name the system of each run
N, seq 1 (8 x 18)
[[ -7  22 -42  -1  17  19  13 -12   9  21   6  -6  11 -18  -6   6  -6   4]
 [ 12  14  -6   2  -5  -4  -5   4   5   4 -14  15   5  36  31   8 -17  25]
 [  5  15  15  12   0  -4  -5   6   9 -11 -30 -23  -9  -1  -9  16  23 -13]
 [ 10 -27  -8 -23   1  -4 -23 -12  14  14   1   4 -11   2 -13  -9  13  -8]
 [ -1   8  16  -3  26   4  14 -14 -13  -1  12  18 -24   0  -3   7 -11   7]
 [  8   6 -34  -7   3  15  11   1  -7  -4 -16  -5   8 -12   0  15  -8  -4]
 [ 11  11  -5  -2  11 -16 -13   4  23  11   1  -8  -3  16  21  -2 -16   2]
 [ -7  13   9  15  -6   8  -8 -19   4  -1 -17  -1 -11   5 -12   9  17   7]]
E, seq 2 (8 x 18)
[[ 10  21   0  21  35   6  26  -6 -14  -5  11  11 -10  -4   2 -12  -8   2]
 [ 11  -5 -39  -6 -17  12  -6  -8  -1  -6 -21  -8  12  -8   4   9 -14  -6]
 [ -9  24  13  -1  12 -12 -10  -5  25  10   1 -18 -12   4   7  16  -9   3]
 [-10   0  -6   2  -5  18   3 -13  -5   8  -6  12   0   0 -23   3  30   9]
 [ 21 -15   3 -28  14  -9  -4   4  -4  -3  -7   9 -18   8   7  11 -10  -4]
 [  6  18 -14  15  26   3  14   3   5   7   7  -8   2 -10  -5 -13   6  -7]
 [  5  -6 -21   0 -13   8 -16 -24   3   1 -10   5  -3   3   3   0 -14   5]
 [ -5  17  14  -2  12  -1   7  -1   2  -6  -7 -11 -15  -6  -1  24  -6  -3]]
G, seq 3 (8 x 18)
[[  8  -6 -16 -20  11  -8   7  19   4  13  17   8  13   8  15  -5 -13   3]
 [  3  25   7  29  10  -5   8   6   6  -3  -5  -8   3   7   9  -8   3   3]
 [  2 -14  -7   5 -29   2 -12   0   0 -11 -16  -6  10   1  -1  -2   5  -6]
 [ -9 -10  26 -11   2 -11  -4   4   2  -2  12  -5 -13  -6  -8   5   1  -9]
 [ -9  -1  -8   2   2  13  15  -3 -12   5  13  15   7  -4  -9  -6   7   7]
 [ 11  -1  -4  -6   1  -8   4  12  -2  -3   2   5   5  10  21   1 -20   3]
 [ -2  12   1  16   2  -3   3   7   7  -4  -3 -18   4  -9  -2  -3   7  -9]
 [ -7 -12   1   1 -21  -1 -12  -3   3   3   1   5   6   8  -2  -5   8   4]]
N, seq 4 (8 x 18)
[[ 11  11  -3  17  11 -10   4  25  13   6  -4 -11  14  11   4 -18  23  -6]
 [  9 -16   8  18 -12  -1 -12 -15  -5 -10  -5  11  -6  10  -5 -24   9  -2]
 [ -3 -16  17 -10  -7  -2   3  -1 -14 -20   3  -4 -11 -17  -7  10 -13 -15]
 [-13  -1 -15 -11   4   2   4   1   8  13  22  -8  10 -18  -4   0  -9  -7]
 [ -8  13  -2  11  -4   3   8   1  -2   7   8  15  11  17  13  -3  -6  21]
 [  4   4   6  10 -12  -1   7  18  -7 -14 -19  -8   8   5   4   8  10  -4]
 [  5 -15   3  -3  -1 -12 -13   5  13   3   6 -11   1  -3  -6 -16   9 -16]
 [ -9  -5  13   7  -1   3   3 -16  -7  -2  16  13  -9  -1  -9 -10  -3   6]]
U, seq 5 (8 x 18)
[[  9  -1   2  -7  -5 -14 -32 -24  23   0 -10  -7 -19  12  16   6 -30   1]
 [-19  22  15  -2   9   7   5  -8   4   1 -11 -14 -17 -15 -20  30  15  -3]
 [ 12 -12 -28 -36  11   3  -8  -7   8  21  -1  11  -8   4  -5  10   1   2]
 [ 15  24  11   7  36  -7  11   2   3   0  -6   5 -19  13  12   6  -4   5]
 [ 14   5 -29   5  -2  14  -6 -19   1  -6 -31  -7  -4  -4  -6   9   2  -5]
 [  3   4   8 -13  11 -15 -19 -10  21   4   1 -13 -20   1   8  11 -21  -6]
 [-11  18  -2  -1  14  13   5 -14   5  12  -8  -2 -11  -7 -17  18  18   5]
 [ 17  -8 -15 -28  11   0  -6  -4   1   7 -10  12 -12  11   7  13 -11   2]]
C, seq 6 (8 x 18)
[[ -5  17  -2   1  42  10  11 -16   8  18  11  -2 -20 -19 -29   0  22  -7]
 [ 17  -4 -40 -10  -3  16  -1 -20 -10   6  -7  27   4  14  16   1 -26  19]
 [  7  24   9 -12  20 -13   4  11  11  -8 -15 -22 -15  -5  14  34 -20  -9]
 [  2   3 -30   3  -9   6 -24  -9  27  21 -17 -14   8   3 -12  -6  27  -2]
 [  8  -8  23 -13   6  -7 -15 -20  -1  -1  -5  23 -29  23   5   8  -8  13]
 [ 11   1 -17 -16  23  13  17   2 -10  -2 -12  -5 -11 -23 -19  18  14 -16]
 [ 17  -1 -30 -10  15  -7 -14 -10  20  18   8   2   1   9  16 -15 -21   3]
 [ -2  30   9  14  10   4   0 -19   4  -6 -21  -5 -19   5   3  22  -5  10]]
R, seq 7 (8 x 18)
[[-13  20  33  25  -3 -14  -5 -11   7 -16   5 -14 -12   2  17   5 -29   3]
 [-13 -13 -13 -12 -27  15 -14 -11   3   0 -19 -13   3 -17 -24  19  21  -9]
 [ -1 -14  19 -24  15 -19  -2  18   9  19  28  14  -4  13   5  -8   3   4]
 [  3  25  -6  21  14  17  26   1 -15  -5 -13   9   3   3  -3   5  15  11]
 [ 25 -21 -18 -10 -10  -9 -13   3  -2 -11  -8   1   4   5  16 -10 -22 -10]
 [-15  19  19  18   7  -9   0  -2  14  -2  12 -24  -6 -14  -3   0  -5  -9]
 [-10 -14 -13  -8 -19  15  -9 -20  -4   7  -4  13   2  -1 -15   4  10   8]
 [  3  -3  20 -21  10 -14   8  24  -4  -1   7   6  -5  10  12  14  -8   0]]
E, seq 8 (8 x 18)
[[  2  -1  24  -3  -3 -18 -14  -3   9 -10   4  -6 -14   8  19   7 -31  -1]
 [-21   9   2  14  -5  13  19   9  -7   0   5  -8  14 -16 -19   1  23  -3]
 [  5 -25  -2 -25 -15  -9 -16   4   3   6   4  13   3  17  12   0 -10   6]
 [  0  18  19  22  19  -4  21  13  -8  -9   6  -1  -1   1   3  -7   6  -2]
 [  4 -20 -22  -3 -24   5 -10   1  -1  -3  -6  -4  17  -4  -4  -9   4  -7]
 [ -5   7  25   3   5 -15  -3   1   9  -4  12  -5 -11   4  11   2 -17   0]
 [-13  -3  -6   8 -13  14  12   4 -13  -2   2   3  14  -9 -14  -3  17   1]
 [  7 -13   6 -19  -6 -13  -9  10   3  -1   2   4  -1  12  15   4 -15   1]]
C, seq 9 (8 x 18)
[[ -4   7 -13  14 -25   7  -2  13   5  -1 -25 -10  22  10  -2   5  26   4]
 [  9 -23  27 -10  -7 -19 -17   8   2  -6   2   5 -10  16   5  -8   3  -6]
 [ -3  -1   7  11  15   7  14  -5 -10  -4   8   0  -8 -18 -24 -11  19 -11]
 [  3 -13 -18  -5  -6   6   4  -7 -10  -1  14  14   8  -2  10 -11 -26   4]
 [-11  21  10   6   6  -3  13   9   3  -4   5 -13   1  -7  10  15 -14   0]
 [ -6  -3 -13   4 -22   4  -7   6   8   6  -8  -6  19   5  -1  -2  14   3]
 [  1  -8  26  -4  -1 -11  -5   6  -1  -5   4   8 -10  14   5  -1   2   2]
 [  2  -4  -3   5   6   8  13   4 -10  -5   0   0   1 -11 -15  -7  16  -9]]
U, seq 10 (8 x 18)
[[-15  16  20 -12  15 -22  -4  23  32  10  14 -41  -1 -18  -2  16   0 -20]
 [ -9   0 -15   1   0  17  -7 -20   7  30   1  26   3  17 -20 -10  38  22]
 [ 26 -16  22 -18  12  -9  11  10 -27 -25 -13  23 -23  15  16  14 -18  -2]
 [  9  17 -29  16  20   2  12   9  10  -4  -3 -35   9 -30  -8  -8   0 -28]
 [ -9   1  -6   9 -12  -1 -28 -34  22  19   8  12  -4  19   8 -13 -14  22]
 [-12   6  34 -11  -7   4  14   7 -21 -21 -17   3 -16  -1  -5  41   4   3]
 [ 12 -10 -37 -27  13  -1   0  19  15  18   3 -18  14 -16  -7  -1   9 -19]
 [  5  17  14  23  20  -9  -5 -13  14  14  12  19 -11  29  13 -22  -1  20]]
R, seq 11 (8 x 18)
[[-38  22  43   3   8   6  -4 -38   4   3   6  -1 -37 -10 -25  30   7  11]
 [ 10 -23 -31 -58   2  15   4   9 -10  16 -15  19  -1   2 -11  34  14   2]
 [ 18  29  -3   1  47 -22  12  30  21  21  15  -2   2  20  27 -10  -9   5]
 [ 15  23 -25  38  -4  18  -9 -38   2  -9 -36   1  -9   8   2  -5  -1  10]
 [ 14 -25  13 -30  -7 -19 -30 -11  10 -14  -8 -14 -26  -5   5  16 -29 -20]
 [-20  22  -1  -7  29   5   6  -5  21  24  15 -20  -8 -24 -24  13  18  -7]
 [  7  -4 -22 -17   5  13  -4 -20  -4  20  -2  39  -5  28   7   4  -4  29]
 [ 20  22  10  -7  17 -14   9  23   1 -15 -23 -11 -11  11  24  29 -16  -4]]
G, seq 12 (8 x 18)
[[  0  -2   1  -1  22  -4  27  21 -13 -12  24 -14   4 -33  -6 -10 -11 -25]
 [-17   3 -13  17 -17  -2  -4   2  13  17  27   3  28   8  12 -28  -9  13]
 [ -9  16  27  14 -20  -4  10  16 -12 -21 -16  -1   6  13  19  21 -10  11]
 [ -4 -18  -3 -13 -13  -1   6  30  -3  -4  -3 -18  17 -17 -16   3  27 -22]
 [ -6 -14  25   4   3 -14  -2   6   3  12  30  18   1  16   0 -28  11   7]
 [  2   3   5  21  -6  11  27   5 -33 -27  -2  15   6  -1   7  -3 -12   5]
 [  1 -15 -10 -13 -13 -12  -2  25   6  -5  10 -23  19 -17   8  -4 -15 -22]
 [-27  13  24  21  -5  -6   1   4  14  13  23  -6   8   6  -4 -13  13  10]]

runs to name
seq 13 (2 x 18)
[[ 14  -4 -15 -24  12   0  11  12  -8   4   0  15   2  10  18  12 -19   6]
 [  9  25  -6  20  13  -3   6  11  10   0 -12 -15   5   6  11  -1   3  -1]]
 -> U
seq 14 (2 x 18)
[[ 31  -5  26   2   1 -23   5  33 -12 -25 -18   6  -4  30  34   0 -13  -2]
 [ -1   1  -4  34  -8  -5   1  18  12  -7   1 -34  22 -18 -14 -29  26 -26]]
 -> E
seq 15 (2 x 18)
[[  0 -12 -28   5 -17  23  -9 -16  -1   8 -20   6   9  -3 -28  -6  39   0]
 [ 18 -19  22 -27  14 -19 -14  -7  -1  -4   4  17 -30  15  12   6 -23  -1]]
 -> G
seq 16 (2 x 18)
[[  4  -3 -10 -26  30   3  30  11 -20   4  29  17  -1 -11   6   5 -26   0]
 [  3  32 -29  20  10   4  15  12  10   7  -2 -14  22   0  20  -1 -14   5]]
 -> C
seq 17 (2 x 18)
[[-16 -20  28 -47   9 -11   4  19  -1   4  21  -5 -14 -19 -17  27   4 -15]
 [ -6  12 -30  -1  30  15  25  -1   0  29  30  15  12  -8 -12 -16  11   9]]
 -> N
seq 18 (2 x 18)
[[ -3  -1  25   3 -12  -7 -16  -5   8 -12 -20 -18 -15  -2 -12  13  15 -13]
 [ -8 -23   1 -16  -3   9  -2 -11  -7   6  10  13  -7  -9 -25  -2  17  -3]]
 -> G
seq 19 (2 x 18)
[[-19  18 -11   5  -7   6  16   7   1  -9   6 -31  15 -32  -1  18 -20 -12]
 [-24   4  -7 -12 -23   0 -16  -2  21  26   9   3  17  17   8  10  -1  22]]
 -> E
seq 20 (2 x 18)
[[-21  -1   4  -5  -3   9  -4 -17   6   8   6  -6  -7 -18 -26   9  16  -5]
 [  0  -7  -5 -22   4   4   2  -3  -6  12   7  26  -3  15   5   9  -8  17]]
 -> G
seq 21 (2 x 18)
[[  6 -17 -16 -21 -23   2 -23  -9   7   0 -21  -2   0   5   1  17  -4   0]
 [ -1   8  17 -12  26  -6  -1  -6  10   7   4  -5 -25  -5 -12  12  10  -7]]
 -> G
seq 22 (2 x 18)
[[  5   7  28  30 -21   9  10   8 -25 -28 -43  10  -3  20  -6  11  40   9]
 [ 19 -37   5 -30  -2 -24 -20  29  16  -4  -3 -28  -2 -13 -12  -6  17 -39]]
 -> E
seq 23 (2 x 18)
[[ 10   5 -21  -9  21 -13  -4  26  31  28   8 -17  16   4   1 -15  22 -10]
 [ 11   1  16  26   3   2  -9 -24  -4   0  -8  30 -17  30  -1 -21  16  18]]
 -> U
seq 24 (2 x 18)
[[ -6  17  13  22  -6   3  16   6 -13 -22  -8  -9   3  -6   6  11 -10  -1]
 [ -7 -19 -11 -14 -22  -2  -8  16   7   5   4 -13  20  -9  -6  -2  10 -11]]
 -> G
seq 25 (2 x 18)
[[ 26 -11   3 -29  33 -25  14  32  -5   8  30  22  -2  19  35 -11 -34   2]
 [  3  38 -14  57   5  17  26   2  -8 -12 -21  -8  17  -1   0 -13  21   4]]
 -> U
seq 26 (2 x 18)
[[-23  14  26 -19  -9   6  24  17 -21   4   2  29   4  25  15  40  -4  36]
 [ 25  -1 -18 -13  21  -3  28  51 -10  -3 -13  -8  16  -4   1   4  25 -18]]
 -> G
seq 27 (2 x 18)
[[  8  14 -12  15  -7  16  -9 -32  -2 -11 -35   1 -14   4  -4  15   1   7]
 [ 14  -8   2 -36   2 -12 -17   5  13   1 -17 -10 -16   5   6  28  -9 -10]]
 -> N
seq 28 (2 x 18)
[[ -7   6  28 -12   1 -25 -39 -11  44  13  -4 -27 -24   7   0  12   1  -8]
 [-20  -5  13   6  10  20  14 -20 -16   8  16  23 -11 -12 -39  -9  35   5]]
 -> E
